Here are some points, each followed by its number:
np.array([0.04, 0.13, 0.02, 0.09, 0.00, 0.22, -0.39, -0.15, 0.01, -0.06, 0.12, -0.12,
          0.06]) 0
np.array([0.11, -0.68, 0.13, 0.42, -0.58, 0.98, 0.68, -1.31, 0.13, -0.25, 0.42, -0.22,
          -0.66]) 1
np.array([-0.08, 0.06, -0.14, -0.21, 1.28, 0.06, -0.31, 0.51, 0.47, 0.03, -0.35, -0.01,
          -1.53]) 2
np.array([0.68, 1.91, 0.29, 0.21, -0.16, -0.73, -0.70, 0.36, -0.17, -1.49, 0.23, -1.16,
          0.61]) 3
np.array([0.36, 0.28, 0.51, -0.23, 0.81, 0.60, -1.23, -0.16, -0.10, -0.25, 0.33, -0.30,
          -0.32]) 4
np.array([-0.17, -1.13, 0.25, -0.21, -0.99, 0.41, 1.72, 0.10, -0.11, 0.38, -0.24, 0.13,
          -1.46]) 5
np.array([-1.64, -6.90, -5.65, 0.88, 0.60, -3.23, 2.96, 4.37, 4.06, 5.79, -2.01, 2.18,
          -0.57]) 6
np.array([0.34, 0.22, -0.11, 0.14, 1.43, 0.69, 0.18, 0.77, -0.43, 0.49, -0.06, 0.94,
          -0.77]) 7
np.array([-0.47, -0.06, 0.37, -0.27, 0.49, -0.05, -0.65, -0.17, 0.17, 0.12, -0.07, -0.26,
          0.06]) 8
np.array([-0.56, -0.88, 1.61, 0.72, -0.21, -0.84, -1.42, -1.37, 0.45, -0.36, 0.92, 0.75,
          -0.13]) 9
np.array([-0.33, 0.06, 0.26, 0.32, -0.14, 0.00, -0.81, -0.57, 0.00, 0.04, 0.19, 0.04,
          -0.04]) 10
np.array([0.46, 1.60, -2.10, 1.40, -0.50, -0.77, 0.98, 3.58, 0.01, 0.32, -1.35, 0.88,
          0.77]) 11
np.array([1.08, 1.92, -1.20, 0.23, 1.19, 1.02, 0.51, 2.61, -0.14, -0.26, -0.79, -0.47,
          -0.81]) 12
np.array([-1.20, -0.47, -1.83, 2.44, -3.11, -4.08, -4.39, 1.21, 1.43, 1.40, -1.31, -0.54,
          2.11]) 13
np.array([0.07, 0.92, 0.46, -1.29, 1.40, 0.49, 0.04, -0.81, -0.31, -0.44, 0.46, -1.09,
          0.21]) 14
np.array([-0.59, -1.62, -0.10, 0.50, -0.83, 1.04, 1.30, -1.74, 1.19, -0.14, 0.22, -0.85,
          -0.63]) 15
np.array([0.67, -0.22, 0.19, -0.97, 0.86, 1.22, 0.86, 0.15, 0.21, -0.43, -0.02, -0.84,
          -0.49]) 16
np.array([0.23, 0.31, -0.48, 0.77, -0.37, -0.06, 0.13, 0.92, 0.26, -0.22, -0.12, 0.49,
          -0.21]) 17
Which two points above are nearest to each new point by angle? Their numbers follow each, nearest first.
np.array([1.25, 1.43, -0.55, 0.64, 0.81, 1.23, -0.04, 2.10, -0.37, -0.70, 0.08, -0.33,
          -0.64]) -> 12 17
np.array([-0.14, 2.58, 1.08, -2.00, 0.76, -0.04, -1.48, -2.67, -2.12, -0.01, 0.92, -1.50,
          3.94]) -> 14 0
np.array([-0.04, 0.56, -0.35, -0.01, 0.10, -0.24, -0.74, 0.40, 0.01, 0.10, -0.35, -0.06,
          0.47]) -> 13 11
np.array([-1.23, -1.07, -0.97, 0.72, -1.07, -0.88, 1.88, 0.82, -0.55, 0.99, -0.73, 1.58,
          -0.39]) -> 6 5
np.array([-0.44, -0.02, 0.15, 0.25, -0.09, -0.76, -0.33, 0.49, 0.11, 0.19, -0.11, 0.51,
          -0.31]) -> 13 17
np.array([0.04, 0.54, 0.34, -0.02, 0.40, -0.27, -0.29, 0.25, -0.38, -0.06, -0.01, 0.12,
          -0.02]) -> 3 4
np.array([-0.23, 0.43, 0.26, 0.65, -0.07, -1.14, 0.00, -0.33, 0.26, -0.62, -0.44, -0.19,
          -0.57]) -> 3 9
np.array([-0.31, -0.73, -0.78, -0.05, 0.13, -0.02, 0.15, 0.58, 0.30, 0.77, -0.41, 0.46,
          -0.27]) -> 6 11
np.array([0.19, -0.17, -0.16, -0.05, 0.66, 0.50, 0.59, -0.08, -0.08, -0.02, 0.04, 0.03,
          0.10]) -> 16 7
np.array([0.17, 0.69, 0.36, 0.39, 0.28, -0.18, -1.12, -0.32, 0.12, -0.55, 0.84, 0.12,
          0.46]) -> 0 10
